In the data rows, zero lies at 7.5, halfway between 7 and 8.
Here is a table of points, one per row:
[10  7  6  5  4  7  5  9  9  6 10  7  7  8  4  7 12  7  8  7 10  9  9  7  7  8
  7  4  9  8 12  4  8  4  7  4  7  4  6  6  9  9  7  4  7  7 13 12]
[ 8  9  8 10 12  6  6  5 10  8 11  8  8  6  9  8  8  5 10  7  8  3  6  3  6 11
  8  7 11 12  7  7 10  8  7  6  9 10  6 10  9  8  6  7  4  7  4  7]
[ 8 12  2  3 14 11  7 10  6 10  4 13 12  0  7  7  8 10 11  8  6 11  9  8  8  6
  9  8  6  7  9  6  8 10  9  8 11  2  4  8  9  8  8  7  8  7  5  4]
[ 7  8 15 14 10  8  2  8  8  4 11 10  7  5 10  9  6  9  4  2 11  7  7 14  3  1
  5  9  6  9  9  7  4 13  8  9 11  7  7  5  3  8  5  2  8 12  4 11]
[ 8  6  5  6  9  8  5  6  6 13 12  4  6  6  6  5  7  5 14  8  3  6  5  6  7  6
  8 10  2  7  9  9  8  6  5  8  6  9  9  7  6 12  6  7 10 10  8  5]
[12  9  7  0  6  9 11 13  4 13  6  5 13  2  7  7 11  9  5  6 12 10  5  6  7  7
  6 12 10  5  7  8  4  7  5  5 13  8  9 11  3  5  7  8  5 10  6  4]
[ 7  4  6 13 12  7 11  8  7  7  7  8  5  8 11  8  9 11  2  7 10 11  7  5 15  6
  8  7  7 11 11  8  7 10  7  5  6 11  9  4  9  6  7 11  7  8  8  7]
[ 5 12 10  7 10  6  5  6 12  6 10  4  6 10 10  6  7  5  9  6  8  7  6  7 10  9
  4  9  2  6  2  8  8  8  1  4  5 10  3 12  9  4  6  6  8  6  3  7]
[ 1  7 10  3  3  9  8  5  2  9  6 10  4  6  5 15  6 11 11 10  9 11  5 10  6  7
  6  3  7 10  5 11  9  7  6  7  6 10  8  5  6  4  7  4  5  5  9  7]
[ 5  5  7  7 10  7  7 10 10  8 12  7  2 12 10  8  3  8  8  7  8 12  7  3  4  9
 10  8  8  9  9  6 11  7  3 10 11  0 11  9  8  9  9 14  5  8  6  5]
[11  8  5 11  2 11 13  4  9  4  4  8  8 12 11  9  9  9 11 10 10  8  4  8 11  6
  6 15 10 11 13 10  9  4  9 11  4  5  4  8  1  5  8  8 13 10  5 11]
[ 0 13  9  8  7  7 10  9  5  6  3  6  8  8  8  8 15  7  7  7  8  4 11  9  7 11
  7  8  6  7  6  9 11  7  5 10  5  6 11  5  7  7  6  6  8 10  7  5]
[ 5 10  8 12 11  1 15  5  8  8 11 11 12  5 14  9  5  9 11  7 10 11 13  9  6  8
  3  7  5  5  9  8  4  6  9  6  8  7  8  8  4 10 11  6  5  8  8  7]
[ 6  1  8  6  8 15  3 13  9  5  8 14  6 10  8  6 12  5  5 11 11  8  7  8 10 13
  6 10  5  9  6  9  6  7 15  8  6  6  5  8  5  7  7  9  8  9  9  8]
[ 3 11 11  3  9  6  7  6 10  7  6  8  4 11  9  7  9 10  6  8  5  9  5  9  8  6
  9  4  8  6  7  7  6  6  5  4  9 11  4 12  7 11  2 14  9  9  6  6]
[ 0 14  8  7  5  9  8  9  6  5  5  7  9  8  9  5 12  7  8  7  7  8 10  8  7  8
 10 10  9  5  7 10  9  7  7 11  6 11 12  7 10  6  6  5  8 10 10  8]
[10  6  9 10  4  7  6  5  4  5  5 12  6  3  8 15  2 14  6 15  8  3 12  6  6  8
 10 15  7  2  5  8  9  6  4  6  8  8  7  8  8  9  4  9  7  5  9  8]
[ 8  5  3  8  6  6  8  8 12  8  6  6  8 10  1  7  3  6  9  5  8  6 13  9  8  7
 10  5  9  8  7  6 10  4  9  6  8  9  6  7  8 10  6  5  8 11  8  6]
[11 10 10  3 10  4 10  8 13  6  9  5  4  0  6  7  7  6  5  7  6  6  8 11 10  8
 11  6  7 11  7  8  9  1  9 14 11 10 11 10  7  7 11  9  8  4  6  8]
[10  5  9 10 12 12  2 11  5  5 10 13 12  9  3  7  9  7  9  6  5  6 10 13  7  9
  2  5 13  4 11  9  5  7  0 10  7 11  8 10  7  2  9 10  8  8 10  7]
[ 4  9  7  9  2  8 11 10  9  7  6  5  2  6  6  3 10  9 10 11  6  2 10  6  9  7
  5  6 10  6 11  7  7 13  8  7 11  6  9  7  8  9  5  5 10  2  7  6]
[10  6  7  2 11  9 11  8  9 11  7 11  9  8  7  3  9 11  5  7  9  7  8  5  5  8
 12  9  6  4  8  6  5  9  7  5  3 10 10  3  7  6 12  7  9  5  4  8]
[10 10  8 11  3  9  6 11 12 11  8  7  8  7 11 13  8  3  8 10  8  5  7  8  5  4
 10  3  5  9 10  2  7  9 10  9  5 10  7  8 10  3 12 12 11 10 10  5]
[10  9  6  4  9  8 11  7  8  7 12  8 11  8  7  3  6  7  7  9 10  3  4 10  7  4
  4  8  5  9  3  4 10  6  7  6 10  7 10  9 10  8  6  8  7  6  9  9]
[10  9  6  7  2 11  6  6  7  5  5  7  7  8  5  8  6  9  9  6  5  6  7  2  8  6
  9  4  5  8  4  9  7  8  7  8 10  7 10  5  4  9  8  9  3  8 10  8]
[ 4  9  8  3  9  7  6  7  7  9  7  7  6 13  9  9  8  8  5  6  5  5  8  7  8  2
  7  7  7  6  6  7 11  8  7  8  6 10  6 11  4  9  7 10  3  2  6 10]
[10  8 14  8  9  8  2 13  6  9  7  9 11 12  3  9 11  7 12  9  8 13 12  9  9  6
  6  9 10 10  7  6  4  7  6 10  9 11  7  7 11 11  8  6  8  5  5  9]
[ 6  3  8 11 10 10  3  2  2 14  1  1  8  1  9  6  7  5 10  4 12  8  8  9  8  6
  8  7  9  8  7  8  6  6  8  6  8  6 11 11  7  7  7  9 10  6 10  8]
[ 7  8  8  8  6  7 10  6  7  4 12  5  8  6  4  6  8  3  9  8  5  7  9  5 11  5
 11  8 11  8  4  6  4  9  9  6  6  2  6  6  7  6  7  7  6 10 10  6]
[ 7  6  4  9  6  1  6 10 10  8  2  9  8 10  3  5  7 13  5  7  9  9  2  8  7 10
  6 11  6 12  7 11  7 10 11 10  3  7  3  9  9  8 11  9  9  7 14  6]
[ 9  5  9  6  6  6  8 10 10  6  5  6  8  7 11  6  6  2 10  6  0  5  4 12 10 10
 10 10  7  8  7  8  9  9  6  1  9  6 10  5  8  8  7  9  6  6  7 10]
[12  8  7  6  5  9  8  5  9  7  8  6  5  9  7  9  6  7  8  5  6  7  4  8  6 10
  7  7  8  4 10  6  4  6  9 10  5  5  9  4 13 10  4  9  0  7  6  6]
[11  8  8  3  6  8  7  4  8  6 10  7  6  7  6 11  5  8 10  4  6  6  8  5  9 10
  5  7 12  6  5  7 11 12 11  6  5  6 11  7 10 10  9 10  8 11  7  9]
[ 8  5  6  8 12  8  3  3  7 11  5  3  5  8 10  3  8  9  5 13  4  9  8  7  6 10
  8  8  7  8  9  3  8  8  9  6  8  8  9  7  6  5 10  7  6  9  7  8]
[ 9  4  2 11  2  8 14  9  4  7  6  6  7  5  6  5  8  8  5  6  7 11  8  9  4 11
  8  8  6 10  7  8  9 10  9 12  2  9  0 11  8  7  5 10  8  9  5 14]
[ 8  7 10  3  8  6  9  5  4 10  7 12  2 13  9 10  5  9  7  5  4  5  8  4  8  7
  9  6  5  8  7  7  6  7  7  8 12  6  6 11  9  4  8  7  7  8  8 10]
[ 9  3  7 10  2  9  8  6  9  5 10  5 11  6  8  7 10  7  5  7  6  6  8  8  8  4
 11  5  8  8  6 11  7  7  6  6  7  3  9 12 13  9  7  2  6  8  6  3]
[12  5  9 13 11  9 10 10  6  8  8  8  5 11 10  7 12  9  6  7 10 10  7  8  6  7
  8  6  8  5  4 12 11  8 11  6  8  8  5  4  7  7  9  9  9  7  9  7]
[ 5  8  4 11  8  0  3  6 12 12  6  8 14 10  0 10  5  7  7 10  9  8  9  8 10  9
  5  7  6  7  9 10  5  7  8 10 12  7 10  6  8  6  4  6  8  8  7 12]
[ 9  7 11 11  7 10  8  8  4  3 10  6 10  9  6  8  8  8  7  4  8  8  6  6  9 10
 10  6  7  6 13  3 11  6 12  5  9  8  5  7  8  7 10  6  9  7  9  5]
[ 9  6  1  5  5  2  8 10  5  5  9 11  9 10 15  4  4  8  7  7 12  9  6  8  9  8
  9  3 10  5  6  6  6 10  8 10  7 10  9  4  5  7 10  7 10  5  6  3]
[ 8 12 10 11  6  8  9  5  4  8 11  7 12  4  7 10  4  2  1 10  5  9  9  6  5  9
  3  9  9 11  6 12  7  5  8  8  5  8 10  6  9  9  4  4 12  6  8  5]
[ 6  3  5  7 13  9  6  3  8  8  2  3  5  7 10  8  8  4  5 11  7  9  4  5  5  8
  7  6  7  3  7  5  7  8  5  8 10  7  6  6  9  9 13  6  9  8  9  9]
These points spread out most along one direction. Where along it does each point below lie, from 0 to 99? 50 is the average, and the first point above lies past it. One standard deviation of the points above along it is 16.
[ 7  6  4  9  6  1  6 10 10  8  2  9  8 10  3  5  7 13  5  7  9  9  2  8  7 10
  6 11  6 12  7 11  7 10 11 10  3  7  3  9  9  8 11  9  9  7 14  6] 80
[ 4  9  7  9  2  8 11 10  9  7  6  5  2  6  6  3 10  9 10 11  6  2 10  6  9  7
  5  6 10  6 11  7  7 13  8  7 11  6  9  7  8  9  5  5 10  2  7  6] 45
[ 7  8  8  8  6  7 10  6  7  4 12  5  8  6  4  6  8  3  9  8  5  7  9  5 11  5
 11  8 11  8  4  6  4  9  9  6  6  2  6  6  7  6  7  7  6 10 10  6] 44
[ 9  3  7 10  2  9  8  6  9  5 10  5 11  6  8  7 10  7  5  7  6  6  8  8  8  4
 11  5  8  8  6 11  7  7  6  6  7  3  9 12 13  9  7  2  6  8  6  3] 46
[12  8  7  6  5  9  8  5  9  7  8  6  5  9  7  9  6  7  8  5  6  7  4  8  6 10
  7  7  8  4 10  6  4  6  9 10  5  5  9  4 13 10  4  9  0  7  6  6] 37
[10  5  9 10 12 12  2 11  5  5 10 13 12  9  3  7  9  7  9  6  5  6 10 13  7  9
  2  5 13  4 11  9  5  7  0 10  7 11  8 10  7  2  9 10  8  8 10  7] 66
[ 9  4  2 11  2  8 14  9  4  7  6  6  7  5  6  5  8  8  5  6  7 11  8  9  4 11
  8  8  6 10  7  8  9 10  9 12  2  9  0 11  8  7  5 10  8  9  5 14] 82
[ 3 11 11  3  9  6  7  6 10  7  6  8  4 11  9  7  9 10  6  8  5  9  5  9  8  6
  9  4  8  6  7  7  6  6  5  4  9 11  4 12  7 11  2 14  9  9  6  6] 28
[ 8  5  6  8 12  8  3  3  7 11  5  3  5  8 10  3  8  9  5 13  4  9  8  7  6 10
  8  8  7  8  9  3  8  8  9  6  8  8  9  7  6  5 10  7  6  9  7  8] 41
[12  5  9 13 11  9 10 10  6  8  8  8  5 11 10  7 12  9  6  7 10 10  7  8  6  7
  8  6  8  5  4 12 11  8 11  6  8  8  5  4  7  7  9  9  9  7  9  7] 71
[ 0 13  9  8  7  7 10  9  5  6  3  6  8  8  8  8 15  7  7  7  8  4 11  9  7 11
  7  8  6  7  6  9 11  7  5 10  5  6 11  5  7  7  6  6  8 10  7  5] 54
